Here is a table of points, one per row:
Array([1.56, -1.56, 0.08, -0.53, -0.23, -0.21, 0.34, 0.98, -1.11, 0.73, 0.70, -0.28, 1.29, 0.24, -1.00, -1.75, 1.03, 0.95, -0.20, -0.71, 1.29, 0.24, -0.41, 1.37])
Array([0.60, 1.18, 2.40, -0.02, 1.96, -1.39, -1.14, 1.68, 0.79, 0.52, 0.27, 0.02, 1.74, -0.26, 0.67, 1.03, -0.76, -1.47, -0.01, -0.15, 0.26, -1.83, 0.49, 1.19])
Array([2.10, -1.07, 0.48, -0.67, 0.38, -1.37, 0.48, 0.85, -1.09, -0.21, 0.12, 0.78, -1.18, -0.54, 0.53, -0.25, 1.70, 1.30, 0.22, 0.96, 0.62, -0.43, -0.95, 0.56])
Array([-2.15, 0.07, -0.36, 1.66, 0.57, -1.24, -1.59, -1.93, 0.84, 1.06, 1.50, -1.38, 0.33, -1.01, 0.33, 0.52, -0.52, 0.24, -0.13, -0.92, 0.30, -0.02, -1.76, 1.01])
Array([-0.38, -0.89, 1.03, 0.26, 0.30, 1.36, 0.63, -0.21, -0.26, -1.25, 0.73, 0.29, -0.59, 1.78, -0.04, -0.27, 0.92, -0.10, 0.73, -1.74, -0.23, 0.36, 0.62, -0.42])
Array([0.90, -2.26, 3.01, 1.56, -0.34, 0.57, -1.78, 0.03, -1.15, 3.97, -1.10, 0.64, -0.36, 0.49, 1.33, 1.74, -3.41, 1.91, 0.04, -0.10, 1.85, 1.70, -0.03, -2.22])
Array([-0.05, -0.58, 0.48, 1.42, 0.79, 0.84, 0.49, 0.92, 1.27, -1.69, -0.46, 0.05, -0.93, 1.07, -1.16, 0.12, -0.19, 0.38, 0.20, -2.05, -0.31, 0.22, 0.02, 0.34])
Array([-0.38, -0.72, -0.39, -2.09, 0.13, 1.02, -0.47, -0.31, 0.57, -0.09, -0.93, 0.51, 1.03, -0.01, -0.99, 0.37, -0.93, -0.04, -1.58, 0.67, -0.80, 0.49, -0.36, 0.59])
Array([-0.43, -1.02, 0.67, 0.11, -0.71, 0.98, 0.35, 1.37, -0.30, -0.86, 0.89, -1.83, -0.90, 1.19, 0.01, -0.17, 0.02, 0.47, 0.66, -0.62, -1.78, -0.31, -0.37, -0.57])
Array([1.40, 0.44, -1.86, 2.60, 0.55, 1.68, -0.67, -0.11, -1.69, 0.97, -0.02, 1.41, -0.10, -1.38, -0.70, -0.60, 1.20, -1.79, -1.49, 0.27, -0.93, 0.72, 2.19, 0.04])
Array([0.28, 0.26, -1.01, -0.63, -0.57, -1.02, 0.29, -0.61, -0.86, -0.43, 0.62, 0.78, -0.85, -0.67, -0.30, 0.74, -1.16, 1.04, 0.01, -1.34, 0.44, -1.25, 2.09, 0.06])
Array([-0.85, -0.17, -0.33, -2.25, -0.02, 0.70, -0.33, -0.79, 0.44, 0.11, -1.20, 1.61, 0.63, 0.23, -0.17, -0.29, -0.56, -0.43, -1.56, 0.45, -0.13, -0.16, -0.50, -0.36])
Array([0.71, -0.26, -0.17, -2.32, -0.19, 1.74, 0.17, -1.51, 0.51, 0.22, -0.84, 0.84, -0.34, 0.49, -0.68, 0.98, -0.19, -0.28, -0.85, 1.96, -0.54, -0.60, -0.24, -0.19])
Array([0.84, 1.01, 1.53, -0.06, 1.25, -0.57, -0.57, 1.07, 0.44, 1.16, 0.48, -1.02, 0.97, 1.40, 1.29, 0.22, -0.87, -1.67, 1.21, 1.74, 1.23, -2.03, 0.58, 1.30])
Array([-1.47, 0.00, 0.27, 1.57, 2.63, 0.05, -0.32, -2.67, -0.39, 0.81, 1.35, -0.84, 0.32, -0.36, -1.07, 1.31, 0.43, 0.46, 0.53, -0.46, 0.53, -0.60, -1.01, -0.27])
Array([-0.12, 1.05, -1.02, -0.08, -0.60, 0.08, -0.12, -0.41, -0.46, 0.29, -0.27, 0.69, -0.51, -0.51, -0.84, -0.85, -1.21, 0.96, 1.63, 0.34, 0.45, -1.12, 1.13, 0.19])
Array([-0.12, 0.51, -0.24, -0.92, 0.15, 0.62, -1.58, 0.58, -0.98, -1.04, -0.28, 0.68, 0.79, -2.41, -1.73, 0.29, -0.28, 1.05, 1.67, -0.55, 0.03, 0.05, 1.42, -0.43])
Array([-0.75, -0.09, 0.69, 0.87, -1.81, -0.54, -0.29, 1.10, 1.75, -1.31, 0.79, 0.06, 0.09, 0.97, -0.28, 1.11, 1.07, 0.20, -0.33, -1.23, -0.14, 0.39, 0.59, -0.66])
Array([-0.39, 0.06, -0.08, 0.77, -0.62, 0.74, 0.12, 1.49, -0.64, -1.04, -0.26, -0.23, -0.73, 1.55, 0.47, 1.22, 0.27, 0.14, -0.23, -1.81, -0.82, -0.35, -0.67, 0.02])
Array([-0.66, 0.96, 0.73, 0.98, -1.75, 0.35, -0.18, 0.17, -0.19, -0.76, -0.73, -0.33, -1.14, 1.59, 0.22, -0.01, 0.69, -0.34, 2.25, 0.60, -0.95, 0.80, -0.93, 0.45])
Array([-1.06, -0.81, -0.72, -2.46, 0.25, 0.09, 0.25, -0.87, 1.79, -0.04, -0.95, 0.94, -1.03, -0.18, 0.60, -0.49, -1.12, -0.55, -1.53, 0.39, 0.59, 0.74, 0.07, 0.76])
Array([-1.14, -0.57, -1.17, 1.36, 0.87, -0.11, -1.92, -2.13, -1.53, -0.20, 0.27, -1.98, -0.02, -0.73, 0.77, 1.39, -0.47, -0.09, 0.38, -0.72, 0.68, -1.15, -2.10, 0.34])
Array([0.66, 1.40, 2.06, -0.74, 0.89, -1.41, -1.38, 0.57, -0.86, -0.19, 0.60, -1.73, 0.74, 0.48, 0.01, 0.44, -0.97, -3.30, 0.22, -1.05, 1.71, -0.34, 0.58, 0.67])
Array([-0.49, -0.68, -1.11, -1.55, 0.41, -0.86, 0.40, -0.38, 1.59, -0.50, -1.23, 0.84, -0.33, 0.74, -0.98, 0.31, -1.77, -0.22, -1.47, 0.64, -0.23, 0.10, -0.29, -0.08])
Array([0.45, -0.29, 1.19, -0.11, -0.33, -1.19, 1.56, 0.66, -0.96, 0.79, -0.78, -0.03, 0.65, -0.44, -0.47, -0.64, 1.69, 1.38, -0.54, -0.19, 1.06, -0.23, -0.32, 0.93])
Array([-0.15, 1.61, -0.84, -0.67, 0.25, -0.38, -0.59, 0.51, -0.21, 0.87, 0.75, 1.08, -1.29, -0.59, -0.11, -0.58, -0.82, 1.91, 0.33, -0.11, -0.44, -0.70, 0.56, 0.09])
Array([-1.40, -0.36, 1.35, 0.73, -1.50, 1.03, 0.51, 1.06, 0.75, -0.30, -0.01, 0.48, -0.42, -0.35, 0.32, -0.21, 0.87, -0.46, 0.16, -1.23, -0.58, -0.77, -0.76, -0.50])
Array([-1.67, -1.06, -1.00, -2.66, -0.41, -0.55, 0.89, -0.59, -0.70, 0.15, -1.11, 0.92, 0.11, 0.49, 0.28, 1.29, -0.44, -1.02, -0.17, 0.85, -0.21, 0.55, 0.15, -0.03])
Array([-1.32, 1.14, 0.38, 1.61, -0.44, 2.24, 2.44, 0.89, -2.27, -3.55, 2.42, 0.95, 0.24, -1.29, 0.78, 0.11, -1.32, 1.28, -1.75, 3.53, 1.77, 0.93, -1.12, 0.49])
Array([1.47, 0.42, 0.45, 0.36, -0.62, -1.28, 0.39, 0.86, 0.02, 0.30, -0.22, 0.48, 0.48, 0.41, -1.23, -1.34, 1.33, 0.56, -1.37, -0.20, 2.27, -0.25, -0.91, -0.11])
Array([1.60, 0.01, 0.61, 0.22, -0.16, -1.46, 1.24, 0.61, -0.93, 0.44, -1.10, -0.96, -0.75, -0.11, -1.80, 0.12, 1.33, 0.99, 0.26, 0.46, 0.97, 0.36, -0.69, 0.78])
Array([1.86, 0.07, -1.58, 0.12, 0.59, -0.68, 1.19, -0.05, 0.57, -0.03, -0.13, 0.06, 2.43, -1.62, 2.24, -0.99, 0.15, -0.96, 2.65, -0.54, -0.76, 1.13, -0.55, -1.16])
Array([0.18, -0.18, 1.18, 0.17, -0.62, 1.67, -0.27, 0.21, 1.45, -0.80, 1.12, -0.76, -1.75, 0.75, -0.27, -0.73, 0.70, 0.32, 0.47, -0.90, -0.46, 0.47, 0.08, 0.09])
Array([-0.01, 2.03, -0.43, -0.60, -0.27, -0.75, -1.15, -0.42, -1.77, -0.03, 0.29, 0.15, -0.84, 0.24, -1.03, -1.46, -0.88, 0.76, -0.24, -0.54, -0.25, -0.80, 0.20, -1.41])
Array([2.95, 1.39, -0.84, 0.82, -0.35, 0.28, 2.65, -1.45, 1.44, 0.60, 0.19, -1.05, 2.13, -1.49, 0.55, -0.05, -0.28, -0.97, 0.58, -1.37, -0.41, 0.44, 0.02, -0.64])
Array([1.10, -1.34, 1.93, -0.08, -0.58, -3.20, 0.56, -0.13, -0.85, -0.69, -0.26, 0.82, -0.66, -1.30, 0.29, -0.98, 1.22, 0.58, -0.05, 0.45, 0.19, 0.12, -0.53, 0.51])
Array([0.16, 0.94, 1.96, -1.31, 1.70, -0.39, -1.01, 1.43, 0.43, 0.71, 0.16, -1.75, -0.11, -0.02, 2.07, 0.56, 0.00, -1.39, 0.89, 0.83, 1.52, -1.64, 1.00, 0.48])
Array([-0.68, -0.85, -0.86, -2.28, -0.36, -0.33, -0.52, 0.80, 0.55, 0.11, -0.22, 0.12, 1.01, 0.27, -1.19, 0.65, -0.75, -0.28, -1.55, 1.53, -1.54, -0.01, -0.96, -0.65])
Array([1.17, -0.93, -0.66, -0.46, -0.77, -0.88, 0.19, 1.74, -0.80, 0.10, -0.40, -1.39, 0.02, -0.09, -0.60, -0.91, 0.95, 0.99, 0.33, 0.33, 1.98, 0.55, -0.56, 0.93])
Array([0.46, 0.51, -1.80, 1.92, 0.08, 0.05, -0.40, 0.27, -0.79, 0.81, 0.04, -0.66, -2.51, -1.74, 0.95, -0.94, 0.81, -1.41, -1.75, 0.86, -1.12, 1.35, 2.27, -0.83])
Array([-1.05, 0.02, -0.11, 1.13, -0.16, 0.20, -0.22, 1.14, 0.84, -1.23, -0.33, 1.15, 0.21, 2.42, 0.53, -0.10, 1.03, 0.44, 0.75, -0.81, 0.41, 0.25, -0.13, -0.82])
Array([-1.18, -0.27, 1.52, 1.04, -1.01, 1.95, 0.43, 0.31, 0.73, -0.90, -1.11, -0.52, -0.06, 0.08, 0.24, -0.65, 0.60, 0.45, 0.49, -0.84, -0.54, -0.85, 0.17, 0.44])
Along one direction, these points spread out more than along any other. How far along it is each point below, from 0 to 99? 50 is the average, and the first point above lies past it. One standard deviation of the points above along it is 16.
Array([-1.11, -0.56, -0.22, -2.23, 0.15, -0.30, 0.70, -1.17, 0.32, 0.31, -0.87, 0.69, -0.37, 0.64, -0.58, 0.22, -0.96, -0.49, -0.84, 0.85, -0.46, 0.87, 0.23, 0.36]) : 29
Array([-0.28, -0.08, 0.16, 0.92, -0.68, 0.63, 0.21, 1.61, 1.31, -0.30, 0.77, 2.04, -1.39, 0.26, 0.20, 0.75, 0.43, -0.74, 0.96, -1.32, -0.55, 0.16, -0.96, 0.80]) : 45
Array([-0.02, -0.27, -0.20, -2.49, -0.03, 1.50, -0.12, -0.44, 1.32, 0.25, -0.93, -0.51, -0.50, -0.50, -1.91, 0.34, -0.64, -0.26, -0.95, 1.32, -0.37, 0.32, -0.30, -0.31]) : 28
Array([0.04, -0.34, 0.09, 0.84, -0.50, 1.25, 0.24, 0.85, 0.65, -0.66, -0.05, -0.06, -1.52, 1.40, -0.17, 0.21, 0.17, -0.13, 1.80, -0.62, -0.51, 0.11, -0.31, 0.46]) : 46
Array([-0.23, -0.47, -0.01, -1.67, 0.24, -0.12, 0.12, -1.32, -0.04, -0.48, -1.00, 0.71, 0.92, 1.17, -1.97, 0.18, -1.05, -0.73, -0.32, 1.54, -1.01, 0.90, -0.33, -0.05]) : 30
Array([-0.04, -0.29, 0.87, 0.65, -1.36, 1.36, -0.33, -0.76, -0.39, -1.23, 0.10, 0.70, -0.23, 1.79, 1.78, -0.62, 0.71, 0.18, -0.24, -1.34, -0.58, -0.92, -0.19, 0.46]) : 45
Array([0.17, -0.03, -1.85, 3.06, 0.31, 0.23, -0.60, 0.99, -0.18, 0.38, -0.67, 0.22, 0.02, -1.57, -0.03, -1.50, 0.58, -1.22, -0.97, 1.94, -1.13, 0.66, 2.18, -1.16]) : 42
Array([-0.84, 0.84, -0.49, -0.33, -0.67, -1.58, -0.19, 0.02, -0.64, 0.52, 1.02, 1.07, 0.69, -0.16, -1.61, -0.60, -0.83, 0.90, 1.85, 0.12, -0.65, 0.03, 1.33, -0.20]) : 48
Array([2.33, 2.01, -1.01, 0.33, 0.41, -1.74, 1.17, -1.20, 2.00, -0.61, -0.50, -1.37, 1.13, -0.79, 2.99, -0.32, 0.35, 0.98, -0.10, -0.28, -0.76, 1.03, 0.36, -0.99]) : 59
Array([1.17, 1.48, -1.36, -0.57, 1.11, 0.37, 2.20, 0.22, -0.78, 1.15, -0.19, -1.18, 1.59, -1.57, 2.17, -0.57, 0.60, -0.69, 0.51, -1.83, -0.67, 0.84, -0.94, -1.44]) : 59
Array([-1.50, -1.28, -0.53, 1.81, 0.87, -0.71, -0.34, -2.13, 1.32, 0.82, 1.92, -1.17, -0.04, -0.95, -0.55, 0.92, -0.06, -0.33, 0.88, 0.52, 1.25, -1.51, -1.15, -0.97]) : 61
Array([-1.10, 0.18, -0.69, 1.17, 1.39, 0.34, -2.37, -2.32, 0.53, 0.63, 1.58, -0.69, 0.89, -0.07, 0.65, 1.19, 0.92, 1.17, 0.82, 0.47, 0.88, -0.17, -1.21, 0.35]) : 61
Array([-0.87, 0.09, -0.32, -2.75, -0.72, 0.53, -0.14, -1.11, 0.14, 0.65, -0.57, 0.70, 0.56, 0.60, -0.01, 0.47, -0.15, -0.21, -1.60, 0.64, -0.44, 0.49, -0.15, 0.26]) : 28
Array([-0.26, -0.40, -1.86, 2.46, 0.13, -0.21, 0.39, 0.06, -1.56, 1.00, 0.05, -0.74, 0.43, -0.04, 1.20, -0.93, 0.82, -0.41, -1.66, 1.32, -1.99, 0.69, 3.37, 0.14]) : 43
